One vector is turned by the same rotation once a tick. Each row is the vector after some number of ticks, and that number follows the row.
The counts run from 0 to 171.
[  9  13  33  11   6   4  -3   1 -11 -17   0 -11   5   1 -18   6  -5  14
   3 -15   3   7 -15  13 -16  13 -21  -6  25  -8  14   5  16  21   7   6] => 26
[  0  10  27  13   7   3  16 -11 -15  -5  11   5 -16 -14 -23   3  -6   6
  -4 -22  -8 -13   4   1 -14   7  -4  12   3 -22  12 -16  30  13   3   5] => 122
[-14   9  13  19  -6  17  -6 -26  13 -28   1   4   4  -8 -15   3  20   4
  17  -4   5  17 -21  16 -12   2   4 -20  18   0 -10  -3   6 -15  -9   9] => 101
[-11  14  12 -15   8  10   8 -12  24   6   1  11   3 -18 -28  14   9  -3
   4 -14 -13  -6   9  21 -11  -4  14  -3 -18 -13 -15 -19   8 -17  -8   9] => 77
[  2   4  34   6  17   0  -3   2  -3  -1 -10  -4  -4  -3   2  10 -10  19
  -6 -14  -2  -5 -19  22 -23  15 -17  -1  22  -6  -5  15   9   2 -17  17] => 166
[  2 -16  10  23   9  19 -10  -7  -5   2  -8  -3  -8 -12  -5   3  -4  20
  -5 -13   0 -11 -16  -1 -25  -1 -11  10  21 -11 -15  -1  22   7 -18  30] => 56
[-24  -1  26  18   8  -2  -1 -24  -1  -6   5  17 -11 -21  -2   9   4   2
   7 -10 -13  -5  -3  13 -11   5  19   4   9  -3 -10 -14  10 -26 -24  11] => 88
[  4  14  19  -4  13  12 -12  -6  20   4 -27  -2  13 -22  -4   1  15  23
   5  -4 -11  -2  -5  19 -13   7  -3 -19   9  -2 -31  11   2 -17   2  -3] => 72
[  2  -6  17  15  10  17   8  -5 -12   5   0  -1 -17  -8 -12   5 -11  13
 -11 -21  -1 -17  -8   3 -24   1 -10  12   7 -19  -5  -6  26  12 -15  28] => 54
[ 13  24  19  -2   7  21  15  -5   0   0 -10  -6  -3 -14 -25  -9   5  14
  -4 -17  -6 -10   7   4  -6   7 -17 -10 -10 -24  -5   1  26  12  15  -2] => 40
[  2  10  33  13  15  -8   0  -5   1 -12   3  -5  -1  -1  -5  12  -5  15
  -4 -15   2   5 -21  27 -19  20 -16  -9  27  -2   9   9  15   9  -6   3] => 96
[-13   3  17  10   0  19  -7 -19   9 -15 -10   4   0  -7  -5   6   8   7
  10  -5   3   4 -24  21 -16   2   2 -15  17  -3 -21   6   0 -20 -28  26] => 170
[  2  -4  14  29   7  12   7 -15 -12  -6   7   1 -18 -13 -14  -4  -2  11
  -5 -21  -2 -10  -6  -6 -18   6 -10   9  11 -17   5 -14  35  15  -6  13] => 124
[ -3  -8  26  11   4  12 -26   0  -8  -3 -21  -7   9 -21   0   7   1  20
  11  -4  -5  -4 -14   5 -20  -5   2   3  32   1 -17   1  -3  -9  -8  24] => 59
[-10   8   9   9  -6  12 -16 -15  22 -22   3   2  21  -9 -26  12  19   1
  21  -6   1  21 -11  17  -9  -5   9 -15  15   2  -5 -14   3  -8   2   7] => 103
[ -6   8  23  13   6  -2 -15 -10   1  -5  -1   8  15 -30 -21   3  12   7
  18  -9 -21  -1  17  -6  -3  -2  14   9   6  -6  -2 -26  15  -5  16 -12] => 117
[ -2  14  18  19  -8  30   1 -21  -8 -26 -11  -4  -3  -8 -17 -12  16  11
  14  -5   8  10 -17   4  -7   4 -12 -21  16  -9  -9   7  12  -3  -1  12] => 30
[ -2   5  34   8  14   6   2  -5  -4  -5 -12  -3  -7  -2   4   7  -6  18
  -6 -11  -1  -5 -22  22 -21  15 -14  -8  20  -7  -9  19   7  -5 -21  20] => 167
[ -2  -3   5  19   9  21 -17 -13   2   4 -14   6   6 -31 -13  -8  17  18
  10  -7 -17 -11  10 -16  -9  -7   3   6  -1  -9 -25 -17  22  -8   3   4] => 45
[ -3   5  35  -1   7   2  -9   4 -14  10  -9   1   9 -27 -21  11  -7   8
   9 -12 -21 -18  18   0  -9  -5  11  20   2 -14  -2 -22   7  -4   9  11] => 49
[  3   3  11  14  20  -9  -4  -8  18   1  16   8   9 -13 -21  10   2   8
  -1 -24 -18  -1   3   6 -17   8  -7  10  -2  -7   6 -21  37  15   2 -10] => 11
[-18   5  31  28   1   3  -1 -25 -15 -20   3  14  -9 -18  -6  -4   4   4
  16  -9 -10   0  -5   0  -7   6  10   3  15  -6   0 -15  17 -16 -13   9] => 18
[ -3  22  16 -20  -4  25   7  -7   7   0 -13   2   5 -16 -34   3  10   1
  11 -12  -9  -7  10   5 -10 -10   9  -4 -15 -21 -19 -15   5 -12   2  14] => 146
[ -6   4  38  14  -5   7 -20  -1 -23 -16 -15  -5   7 -18 -12   6   0  11
  20  -4  -6   1  -6  -2 -13  -5   7   6  32  -4   0 -13  -3  -4   7  14] => 130
[  3   6  30  11  15 -11  -5  -2   4  -9   8  -5   4   0  -9  19 -10  11
  -6 -16  -2   5 -18  26 -21  16 -13  -1  26   0  15   1  15  15  -6   4] => 95
[  5   7  10 -15   1  24   5  -1  18  -1  -2  -7   1   2 -32  17  -2   4
  -4 -18   9   0 -17  24 -24  -3  -8  -9   3 -15 -10  -1   7   9 -11  30] => 66
[ -8  -3  21  16  -2   1 -14  -6  -2 -17  16   2  14  -7 -28  18  -3  -2
  16 -16  -4  10  -8   5 -16  -4   6  13  21  -6  16 -27  14  10  -4  16] => 22
[-24  -3  22  18   4   0  -2 -21   3  -8  10  17  -6 -16 -10  15   2  -3
   9 -11 -11  -3  -5  15 -13   0  21   9  10  -3  -6 -19  10 -21 -24  17] => 89
[ -1  11  11   1  -9  23 -19  -7  11 -15  -7  -5  26 -15 -37   6  18   3
  25  -6  -2  13   0   1  -5 -11   4  -7   7  -6  -9 -18   4   0  15   8] => 34
[ 12   4   2  -7  19  12  -4   5  20  17  -6   0   9 -16 -25   6   2  14
  -7 -21 -14 -13   7   1 -22  -2  -9   8 -11 -17 -15 -13  29  11   4   7] => 150
[  0  15   3  20   8  18   8 -27  11 -12  -1   5  -7 -19 -16 -15  24  14
   1 -12  -5   2   1   2  -6  10 -10 -17  -6 -12 -12  -5  33  -1   5 -11] => 112
